Each row is where one point has got to under a steady rotation. How many steps took it there?
The counts run from 0 to 292.
[ 15  -5  12 -32 -37   6 -21  -3   8  13   0  -2   8  31 -10  19 -15  23
 -23   3  -6  -3   4   1 -14   7  -9  34 -22  -9  12   8 -14 -22   4 -18
  31  10 -14 -22  -6  21   2  -3  -8  15  15  19   7  17  24   2   0  19
  -6   5 -11   7   3 -22   6  19  26  -1   1  13   6 -14  -8 -16 -28  27
  -4  -2  20  16 -19  -5 -16 -32  16   3 -14  30 -35   2  -8  11  18] -> 242
[  3 -21   8  -2 -33 -12 -20  17  -7 -11 -22 -11   2  14   9  -1 -18 -17
  -5  31  -4  -9 -16 -16   4   4  15  19 -35 -14  32  -4  -9   1  11 -27
  24  -4   2  -1  12   9  -5   3 -11 -11   7  -4   2   9  20  14  15  -2
  14  -5  -8  18  14 -46  19  39  29 -17  15   2  22  -4   3  -4 -21  -4
   8  -4  19   9  -9  11  -9  -7  17 -11 -10  34  -4   8 -26  22   9] -> 136
[  6 -43  24 -25 -14  12 -13 -15 -13  21 -14 -22  39   4  -9  -6 -10   7
  -2  23  19 -18 -12 -23   6   0   1  32  -5 -16  29  10   2 -12   8 -17
  30  -6  -3 -32  -5  22  22  -5  -3  10  13   8 -10   9   3   1   6   2
  -5  -7   8   1   4  -7  32   6  24  12  17   6  11 -25  -7   3  -3   8
   1 -18  31  -2  -6   4  -1 -11   3 -16   6  43 -25  11 -28  32  20] -> 90
[ 11  -6  23 -15 -25   1  -5   1   0  12 -19   6  21  13 -19  -5 -19   3
  -9  17  11   3 -20 -26 -17  -2  12  10 -24 -23  18   3   2 -23  24 -35
  23  27  -2 -14 -12   0   2  -2 -26   0  -6   0 -15   3 -10  32  -1   8
 -15 -20  -8   8   1 -26  33  39  25 -15  13   6   1  10 -14  15  -7  -4
 -13  -8  16  14 -18   8 -19 -12  18  -4 -16  37 -29 -10  -3  10  -8] -> 263
[ -9  -5  38 -11 -25  16 -27 -10 -34   3   8  -6  34  18  10 -20  -4   4
 -31  14   8 -11  11 -17 -21 -23   8  41 -13 -20   5  19   0  -1  15 -28
  38   5 -11 -12   3   5  -7  18 -23  -2  16   7 -31  22   0   4   5 -23
  -3  -8 -16 -18   6 -30  26  17  26   1  26  -2  -2 -10  -3  -6   4  -9
   4  -8  19  -3  -9  -1  -6 -25  10  -6   4  22 -17   3  12  -1  -8] -> 223
[  0  12  11 -18  -4 -24  -7 -16  -3   5 -16  14  38  28 -16  -6  -3  16
   3  25  -5   0 -14   1 -14  12  18  13 -34  -4  -1  -1  -7   3 -16 -44
  14  35  -7  -9 -14  40 -13 -19  -3  10  16  -3 -18  25   7  19   5  -6
  11 -27  -1   4 -13 -48  15   0   2 -21  13   7  17 -27 -29 -25 -15   7
 -25  -8   8  10 -21   8  -6  -5   7  -3  -2   3 -20   3 -11  32   5] -> 156
[ -4 -24  16 -11 -30  -3 -24  16   1  -1 -27   4  14   9  14   5 -36   2
  -7  31   7  -8 -18   2  -6  18   5  26 -40 -10  33   5   2  -6  -6 -17
  19 -14   1  -5  -5  13 -12   6 -24   1  12  14  -9  -2   8   2   9   6
  28 -14 -15  12  12 -20   1  42  30  -2  15  16   1 -25 -17  -6  -8   0
   0   4  16   7 -19   2 -12   2  11 -18 -18  24 -24   8 -31  23  17] -> 137
[ 15  -2   9 -26 -14  -1 -17  -7   7   4 -15 -19   7  26   6  -7 -19  -4
 -17  25   6  -7 -16 -17   6   5  15  13 -23  -5   9  16  -7 -22   7 -27
  29   5  -9 -34  12  18  20  -5  -2   0  19 -18   7  23  11  15  14  -4
 -12  -8 -15  12  -5 -27  32  22  20  -8  18  -1  19  -1  10   0 -39  13
 -12 -15  15  20 -12  15  -7 -23  24  -6   4  19 -13  -1 -19  22  12] -> 165
[  6  -1  17 -13 -42 -20 -24   1  16  25  -2  15   4  23 -25  24 -27  15
 -10  14  -1   5   0   3  -4   2   6  22 -40   1  16  -7 -14  -1   7 -34
  24  15  -1  -4  -5  -3  -9   9 -31  -1   6  26   1  12   9  11   6   4
  -4   0   8   2   4 -42   2  32  23 -17   1  24  10  -2 -13  -6 -18  22
   1  12   3   7 -17   9 -13 -19  10  -3 -15  24 -19  16 -19  13  19] -> 133
[-17 -15  24 -35 -26  13 -16   2 -27   8 -21  14  36  22   7 -15   6   8
 -35   1   5 -12  12  -9 -13  -5   3  36  -9 -10  20   5   1 -19  11 -21
  28   6 -15  -8  -5  37 -17  -6  -4   7  17   7 -13   0  23  10  -4  -5
  16 -13 -23  -3   3 -14  21  -1  26   7   9  -4  -3 -39  -4 -18  -2  -6
   2 -13  28   4 -13 -22 -13 -16  17  -4  -7  19 -25   1   4  18 -25] -> 44
[  2   7  15 -13 -25   5  -6 -21  -6  13  14  -3   4  29  11 -22 -10  20
 -13  11 -15 -12 -10  -4   5  13   0  34 -26  -6  -6   2 -10 -13  11 -13
  35  15 -26  -9  11  21   0   8 -14  11  25   3   7  34  32  -9 -10  14
  -2   3 -10 -11  -2 -29  25  15  24 -16  11   6  -4 -36  -2 -22 -24   4
  -6 -22  -9  15 -16   4  -9 -45  14  17  -5   9 -10  -4  -7  14  -7] -> 172
[ -7 -25  24 -17 -30   1 -32 -12   0  16  -7 -18  14  18 -13  24 -34   7
 -12  23   3  -2  -3 -12   2  10 -10  24 -28 -17  30   5 -14 -15  -1 -12
  23  -5   2 -30  -2  12   5   5  -4  -8  10  32 -15   0  -5  -6   4 -10
  11  -4   2   7  -8 -31   1  20  36   2   0  14   7 -16   1   7   3   7
   0   0  38   6 -19  -7  -3 -21  19 -30  11  41 -26  11 -24  24  24] -> 213
[-28 -20  13 -13 -15 -20  -7  -6 -13  14 -19   4  35  10 -21  -5  -9  10
   6  13  -7  -3 -41 -13  -2  12   9  23 -37  -9  11   0  -6  -5   5 -51
   8  16   6   8  -7  22   8 -20  -6   7   4   7 -28  -8   0  17  -4   1
 -10 -30 -11   7   1  -8  21   2  14 -12  20  13  17 -23 -29  -1 -16 -14
   1 -19  14  14 -21  13   7 -16  11 -12  -8  23 -15  -9  -7  31  -3] -> 185
[ -9  -6   6 -10 -47   5 -11   4  -7  -2 -24   1  19  27  -2 -11 -27   4
 -27  17   3 -11   3  -2  12 -15  14  24 -15 -13  19  -7   2 -22   6 -21
  24  15  -4 -14   1  25 -13 -11 -20   0   6   5   1  -2  21  20  -6 -10
  17 -13 -11  -3   3 -26   8  27  28  10  11   6  -4 -18  15 -22  -2   4
   5   3  45  12 -23  -2  -8 -26  19  -6   4  20 -29  16 -23  24 -11] -> 237
[-19   4  35  -7 -18  -9 -20  -9 -28   8 -21   1  24  33  -8 -20 -28  -7
 -18  23 -11  12   1  -8  -7 -23  14  21 -17 -13  10   5 -13   5   4 -41
  21  35  -4  -6  -3  14 -14   1 -17  12  -1  10 -17   6   7  17   4 -25
  -5 -22 -12 -15  -4 -48  23  18  24   1  11  16  -2 -22 -27 -19   3 -10
   1   1  14   4 -16   5  17 -17  15  -5  19  22 -20   2  -1   4   2] -> 30
[-16 -10   8  -6 -23 -17 -13  -2   0   6 -22 -15  12  19 -11   2 -29 -19
   0  20   4   2  -4 -11   1  18  19  18 -25 -12  25   3 -24  -8   7 -41
  25   2  19   1   4  15  10  -5  11  -9  -3   6  -8  12   1  23  21  -8
   5   8 -11   5  -2 -58  20   7  17  -6   2   1  21 -15   8 -12 -16   8
  -6   5  18   9 -11   3   3 -12  26 -17   9  37  -4   4 -25  36  13] -> 135
[  0  -5  10 -25 -15  -6  -6  -6  10   8 -25 -14  21  39   6  -3   4  11
   1  14   8 -11 -23 -16  -4  38   9   4 -45  -8  16  10 -14 -21   0 -44
  16  23   8 -15 -16  36  -7  -9   4  -4   0   2 -11  17  -3  20  -3  22
  12 -18 -14  18 -18 -24  30  18  11 -32   3   2   3 -18  -2 -17 -21  12
  -6 -19   0  10 -18   2 -15 -12  11  -4 -10  14  -8  -6 -11  28  -9] -> 265
[  1 -12   2 -15 -26 -18  -9   3  -1 -12 -20  13  24   1  -4  19 -17   1
   5  45   4 -12 -24   3  -1  15  19   9 -26 -24  22  -1   6  -4   5 -27
  21 -14  -4   9  -8  15  -1  -3 -17  -9  18  10 -17  15   7  -2   5   3
  10 -25  -7  21  13 -38  12  31  13 -16  28   0  24 -17  -7   5 -17   9
  -2 -10  28  16 -17   1 -21 -11  17 -22 -14  19   3  11 -20  32  13] -> 260
[ 15   5  12 -11 -29 -13  -8 -11  25  14   7  -1   9  30 -24   9 -14   3
  -9  19   6 -13 -18 -11   0   4   1  20 -43  10  14 -19 -17 -24   7 -40
  26  21   1 -14  -9   8 -16   5 -32 -16  -1  18  -5  14  -3  17  -3  11
  -7 -11  -4  -9 -15 -36  18  34  36 -32   4   6  -1 -12  24  -5  -8  14
  -4  -4  18  10 -22  16  -7 -26  13 -13  -9  23  -9   1 -18  19   8] -> 9
[ 20  -9  28 -27 -26   1   3  -8  10  23 -30  10  17  23 -20   2 -27  19
  -5   6  12  -6  -4  -6  -4  -2   3  12 -18 -13   8  -4  -5 -13   2 -37
  25  24   1 -18 -22  19  -1  -2 -20  22   1   7  16   7   5  21  -3  24
  -9 -26  -8 -10 -11 -11  23  12  17   2   8  19  -9 -18 -20 -14 -14   5
 -16   9  19   5 -26  -5   6 -12   6   4  -9  13 -39  -8 -12  21   5] -> 163
[  1 -20  34 -15 -25   1 -13 -15 -15   7   0   1  34  -5 -16  -2   8   8
 -10  26   7  -7   5 -15  -5   4  12  33  -2 -34  21  14   8  -3  14 -13
  38   0 -13   2 -13  22  -2   2 -29   2  22  13 -44  11  -4 -16   4  -8
  -4 -12  -2  13  13 -39  28  14  14   0  22  -4  12 -20 -30  11 -10   8
  -6 -22   8   3 -14  13  -9 -18   5 -16  -9  26 -10  18   2  11  -1] -> 75
[ -5 -10   5  -8 -33 -12 -13  -4  -3   4 -28  11  22  17   0   8 -28   8
  -4  23  -6 -12  -7  13  16  18   1   8 -31 -14  27  -6   2  -6  -6 -26
  25   3   0   8  -6  28 -10 -16 -19   1   3  21  -8  -3  21   9 -16  -2
  27 -10  -3  21   8 -28  -1   3   8  -2   6  17   8 -31 -16 -18 -26  16
   2 -11  28  23 -35  -7  -7 -15  16  -9  -6   6  -9  16 -17  48   2] -> 58
[-16   6   7 -21 -24 -26  -1 -31  11  10 -21  17  17  20 -28   7 -15  -3
  -9   4   3  13  -9 -10   3  21  15  11 -19 -23  21 -10 -12  -8   4 -48
  26  13   8   3  -2  16 -10   1   3 -11   0  12 -18  11   1  17  12   0
 -11  -9   4   6  -5 -52  34  -4   1  -1   4   6  -1 -14 -15 -17 -23  15
  -9 -12  22   4 -26  -9  -3 -32  27  -8   1  34 -10   2  -1  33  -3] -> 258
[  9  -2   9 -25 -21   6 -29   4  -9 -11  -5 -13   5  14  18   8   5   7
 -18  30   5 -15 -10  -5  -8  11  14  33 -27  -7   8  13  -2 -27  -4 -21
  19  -6  -3 -15   5  24   2 -13   3   1  34  -9  -4  40  27  -6   8  -4
  21 -14 -35  11  17 -25  20  21  22  -8  23  -5  14 -10   4  -7 -17  10
  -2 -10  19  19  -3   2 -27 -22  18  -8 -11  24 -18   3 -13  24   3] -> 42
[  7  -5  15 -35 -12   3 -30 -11  -6 -11   0  -9  12  21  23   7  -5  12
  -8  29  19 -17 -10 -15 -11  16   4  32 -33  -6  21  22 -11  -8  -1  -8
  20 -15   6 -21   7  16  -3  14   8 -16  30  -3  -2  41  17  -7  18   0
   6  -8 -17   8   6 -30  18  14  20 -13  30 -10  16 -12  -2  -4 -21  13
   4  -8   4   3  -8   5 -18  -8  15 -20   0  16  -7  -4  -5  10  23] -> 220
[-18 -10  20  -3 -24  -9 -19 -12  -3  10 -30   0  29  23  -7 -14 -28 -10
   1  30   6 -25  -1   7   3   4   6  31 -29  -1  35  -1  -8   1   1 -32
  26  14  10  14 -16  15 -28  10 -24  -8  -5  24 -25 -10   3   4  -3 -13
  17 -17   1  -9  -2 -33  14  18  35 -10  12  28  -8 -33 -20 -19  -2   0
   8   4  19  10 -27  -3  24  -8  -3 -14   4   3  -7  10 -16  25   2] -> 207
[-11  11   9 -16 -21 -23  -8 -18  -8  15 -20  11  27  31 -26  -2 -23   0
 -20  12   6  11   3  -6  -2 -12  10  21 -26  -3   5  -6 -15  -7   0 -51
  23  41  -3  -5  -8  17 -11   2  -9  -1   2  -8  -2   8  -4  38  12 -17
 -10 -25 -20 -21  -5 -38  20   9  25   4  15   9  -4 -13   4 -14 -11   5
 -14  12  23   2 -12   2   4 -20  19   2  -5  16 -24  -4  -5  24  -1] -> 233
[-12 -27   5  -8 -13 -20   0  -9  -7  -1 -34  -5  35   9 -12 -11 -20  -3
  -4  29  10  -5  -8 -12  -2  -6  32  19 -11 -14  21  -8  -7  10   7 -44
  20   6   3  -7  -2  31   9 -20  -2  17  14   0  -5  12   6  22  17   4
  12 -24   3  11   7 -27  17  -6   5   5  22  -5  24 -28 -15 -20 -12  -9
  -3  -1  41  16 -11   1   0   4   9 -10   4  20 -13  16 -21  46   4] -> 160
[ -6 -22  10 -22  -3   6  -1  -5 -19   8 -21 -17  43  15  -2 -28  16  -4
  -1  14  -3 -18 -17 -22 -16  18   9  25 -13 -15  18  11  -7  -7  17 -32
  22   0  -8 -12  -7  23  18  -5   1   7   3   4 -22  -8  15  16  -1  11
   9 -12  -9  23  -2 -20  45   1  12   2  19 -13  10 -36 -11  -5  -2  -3
  -1 -22  10  -3  -3  -5  -6  -5  12   4  -1  41 -10  -1 -14  37 -21] -> 269
[ -5 -18  17 -33 -20   1 -21 -21   5  15 -17  -4  12  29 -19  10 -14  10
 -15  -2   4  -6   9  -3  -6  19   4  34  -9 -11  33  13 -13 -13  10 -32
  23   0   2 -25  -2  25   7  -6  20   1   8   5   3  10  20  18   8   6
   2  10  -9  10   1 -32  21  -2  15  23   7   7  14 -21  -2 -12 -25  20
   5  -3  20   1 -23 -20  -7 -25  19  -1   0  26 -21  -6  -9  28   8] -> 243
[  0  -6  12 -18  -5   1  -4 -12 -11  15  -6  -7  23  28   9 -33   1  25
  -8  -2 -20 -22 -17  -2  -3  18   5  24 -31  -6   4  -1 -16  -4   5 -41
  20  16 -13 -17   5  28  18   1   0  15  19  -1  -4  31  29  10  -1  17
  -4  -7 -17   2  -1 -18  39   5  10  -6  14  10   7 -38 -20 -23 -32  -2
 -12 -24 -16   4 -13   0  15 -22   8  15   3   2 -12 -10  -7  32  -4] -> 171
[-11 -24  13 -34 -13 -15 -16  -4 -16  10  -9   5  29  20   3 -10  16  24
 -20   8  12 -12 -23 -11 -13  19  -1  32 -43  12   6   4 -25 -13  -3 -42
   6  19   3 -14  -2  24  13 -20  -1   9  -1   5  -1   9  18  10  12   9
  -3 -20 -31   9   5   6  25   4  18 -22  12  11  18 -22 -15  -3 -12 -11
   2  -8  -2 -12 -12  -1  -7 -15   4  -4 -11  27 -28 -21  -2  25   7] -> 116
[ -4  -6  16  -6 -21  -8 -12  -5 -22  -6  -2  10  27  -6  19 -28 -11  10
 -10  26 -11 -20 -17   4   4  -9   9  45 -23 -23  14   0  17   8  13 -20
  40 -13 -13  23   8  14  -1  13 -28  -4  27   6 -14  27  25 -19   7   4
  -5 -14 -11 -21  22 -33  33  16  12 -10  38  11  16 -35 -14 -12 -30  -5
   9 -10   7  22 -15  20   4 -24   5  -1  -9   8   0  -1 -14  19   7] -> 176
[-10  14  15 -13 -14 -17  -6 -30  -6  22  -1   3  18  38   2 -19  -2  26
   0   8 -16 -12 -19   3  -4   8   0  31 -45  10  -5 -11 -19  12  -7 -34
  27  22   4  -2   5  21  -3   5  -5  -4  23   4  -4  35  25  -6  -4  -9
   2 -11  -7 -14  -7 -36  22  -1  11 -21  16  16   5 -37 -11 -34 -21  -4
   3 -13  -5  23 -22  15  16 -28   2  -1  13 -11   1   2  -5  20   8] -> 102
[-14  -9  27 -12 -27   2 -25 -14 -24  11  -9  12  25   0 -13   0  -2  11
 -14  26  -4   9  -5  -1  -8  -3  13  23  -7 -34  23  13  17  -4  15 -16
  39   3 -13   1   1  12  -9   5 -12  -1   9  16 -37   7   4  -7   9 -16
  -2  -3  -7  28  21 -39  15   4  10  18  21  14   6 -16 -36   3 -14  15
   3 -11  13  18 -32   4   1 -18   7 -16  -9  25 -18  16  -5  15   9] -> 253
[ -9  -6   3 -25 -17  -2 -12   2  -7  16   3   2  14  38   1 -15  16  15
 -20  -1  -9 -10 -17 -18 -14  15   1  34 -43   9   1   1 -29 -16   0 -40
  16  22  -1  -5  -3  19   1   0  -2 -10   6   7   3  22  21  10   2  17
  15 -13 -25 -13  -6 -14  21  19  24 -24   3  -2  -1 -27   5 -22 -11  -8
   4 -11   3   4   0   5 -17 -31  12   7 -13  17 -25  -6  -4  17 -11] -> 117
[-13  10  12  -7 -38  -8 -19 -11   1   9  -1   2   0  39  -3   9 -24   1
 -13  14  -4   3  -6 -10 -13   0   8  23 -19 -14   7 -18 -12  -4   5 -17
  21  -4  -1  -4  -1  18  -5  -4  -7 -14  19  14  -1  27   4  -5   6 -14
   5 -16  -2  -8  -8 -43   4  18  33  -9   3  -4   9 -20  12 -23  -9   1
 -11   5  43  10 -23 -13  -5 -27  33 -14  14  20 -24  13 -14  30  10] -> 34
[-15  -7  13  -6 -22 -11   0  -1 -11   8 -36   7  27  20  -1 -14 -35 -17
 -16   4   7 -10 -18  -8  -3   4  20  16 -24 -25  25   7  -2 -17  23 -33
  34  17   0  10 -18  18 -26 -12 -24  -2  -9  11 -20 -10   6  19  -9  16
   2 -24   0   6  -5 -28  34  32  12   0  11   4 -13 -23  -5   2   0 -14
 -10   2  27   7 -15 -12   0 -19  20  -2 -15  28 -18  -3  -5  25 -20] -> 262
